[[132 122 126 131 131 128 131 121 127 125 127]
 [125 128 103 143 140 118 127 117 125 134 110]
 [129 122 154 112 114 138 135 132 124 125 143]
 [113 127 151 108 111 139 133 131 117 138 139]
 [115 134 115 132 131 123 125 125 122 140 116]
 [139 133 134 129 128 130 121 141 141 118 137]
 [125 123 116 134 134 124 131 116 122 132 119]
 [111 125 127 122 123 128 135 117 111 143 120]
 [144 125 113 143 140 120 128 124 136 117 121]
 [121 126 109 138 135 120 131 115 120 137 112]
 [143 125 137 128 127 130 128 134 138 114 138]] ==> 129

[[145 125 155 136 105 124 122 123]
 [110 137 119 135 152 144 112 108]
 [145 146 117 104 102 129 116 143]
 [104 155 151 122 116 148 142 104]
 [129 122 125 150 114 110 104 141]
 [155 123 147 102 147 102 129 114]
 [128 137 102 143 136 131 129 103]
 [116 130 132 132 101 145 116 149]
 [108 129 140 140 146 111 145 119]
 [144 135 131 154 114 102 132 150]
 [149 113 151 141 155 134 102 134]] ==> 145

[[137 114 129 136 115 125 136 114 127 137 115 131 136]
 [127 128 133 120 130 137 116 128 134 122 124 134 116]
 [142 110 127 139 110 129 134 110 130 131 110 135 128]
 [125 132 134 125 133 126 121 140 122 122 135 121 119]
 [126 116 133 133 119 141 127 120 147 127 120 150 128]
 [140 117 133 128 116 129 130 117 130 131 114 125 131]
 [128 126 141 114 118 141 119 126 145 115 126 155 117]] ==> 142

[[136 142 120 139 137 132 136 132 125 117 137 142]
 [119 135 126 131 117 139 120 119 136 118 141 148]
 [136 136 112 134 137 144 134 135 147 115 143 126]
 [126 145 125 127 120 123 123 119 129 128 129 144]
 [133 143 128 125 142 113 136 134 127 130 125 139]
 [126 124 123 139 137 141 135 136 133 118 137 135]
 [120 138 132 125 143 131 119 120 141 121 119 144]
 [125 136 120 115 120 123 119 120 129 133 124 118]
 [128 133 114 128  99 122 129 125 122 121 141 129]] ==> 136

[[128 139 118 118 140 132 116 132 133 136 129 128 142 130 103]
 [123 120 131 133 124 126 139 120 113 129 129 125 112 134 155]
 [127 117 137 138 117 124 140 123 121 121 127 127 113 127 155]
 [135 121 139 138 115 124 130 133 142 114 125 132 130 116 131]
 [135 117 143 142 111 123 134 132 140 112 125 132 125 116 140]
 [131 116 141 141 112 123 138 127 131 115 126 130 118 121 149]
 [130 123 133 133 122 126 131 128 130 123 127 129 125 125 135]
 [141 121 143 140 110 124 126 139 155 107 124 135 137 108 121]
 [139 115 147 144 106 122 133 135 148 106 124 134 128 110 137]
 [133 119 140 139 114 124 134 130 136 116 126 130 124 119 140]] ==> 127
---
[142 107 133 101 117 141 108] -> 133
[121 121 132 136 155 136 139] -> 132
[116 149 146 147 119 131 132] -> 146
[113 150 145 113 109 144 143] -> 145
[148 151 152 156  98 101 146] -> 152
[118 135 131 128 132 114 105] -> 131
[145 101 105 147 153 107 108] -> 105
[146  99 104 148 155 106 107] -> 104
[110 157 152 109 103 150 147] -> 152
---
[[110 158 152 108 102 149]
 [143 106 109 144 150 109]
 [144 101 106 147 153 108]]
108

[[136 104 128 112]
 [128 145 132 123]
 [146 129 122 134]]
134

[[141 140 141 125 143 132]
 [105 123 116 120 148 113]
 [140 142 138 110 128 147]]
147

[[151 124 149 131 133 125 132]
 [115 137 143 146 136 128 141]
 [116 137 143 146 136 128 141]]
141

[[130 131 125 125]
 [154 155 101 102]
 [131 131 125 125]]
125

[[150 109 141 137]
 [150 109 141 138]
 [108 150 118 121]]
121

[[105 106 151 150]
 [151 150 105 106]
 [105 106 151 150]]
150

[[124 110 110 116]
 [109 132 146 116]
 [105 119 120 115]]
115

[[147 144 106 144]
 [137 115 146 122]
 [125 144 156 139]]
139

[[153 125 132 120 127]
 [129 138 124 134 126]
 [119 138 152 126 121]]
121
---
Input: [ 99 100 101 156 155 157]
Output: 157
Input: [106 152 151 151 104]
Output: 104
Input: [131 117 111 104]
Output: 104
Input: [146 153 155 133]
Output: 133
Input: [106 153 152 151]
Output: 151
Input: [150 104 105 105]
Output: 105
Input: [107 144 121 117]
Output: 117
Input: [147 112 107 145]
Output: 145
Input: [112 156 149 108 104 149 148]
Output: 148
---
[[150 124 123 129 130]
 [145 138  98 120 151]] ==> 120

[[138 104 133 124 104 120]
 [119 128 101 122 107 148]
 [154 122 101 149 147 115]] ==> 107

[[124 124 103 114 121]
 [138 151 117 125 124]] ==> 125

[[137 142 115 131 107 131 126]
 [140 129 144 124 107 127 137]] ==> 127

[[121 149 152 153 143 132]
 [152 152 118 131 148 104]] ==> 148

[[102 125 120 108 108 104 122]
 [132 130 119 139 131 119 129]
 [122 157 135 135 131 139 141]] ==> 119

[[135 127 110 138 128 134]
 [132 126 127 115 133 111]
 [115 146 137 151 130 122]] ==> 133

[[143 106 120 153 143]
 [149 121 108 122 135]
 [139 147 112 125 115]] ==> 122

[[114 117 125 152 114 143 122]
 [123 115 114 126 106 127 116]] ==> 127
---
[[123 127 142 139 132]
 [107 141 115 114 106]
 [116 140 111 114  98]] gives 111

[[140 110 117 139 109]
 [137 129 128 130 124]
 [116 103  99 132 124]] gives 99

[[146 121 113 130 123]
 [128 100 102 137 123]
 [136 109 104 126 126]] gives 104

[[145 113 144 114 116]
 [141 105 146 109 107]
 [126 152 105 141 149]] gives 105

[[147 106 149 107 106]
 [144 109 147 112 112]
 [148 106 152 108 106]] gives 152

[[130 107 153 117 119]
 [154 117 130 155 101]
 [139  99 132 150 140]] gives 132

[[114 146 139 113 110]
 [141 125 112 147 115]
 [147 116 106 109 112]] gives 106
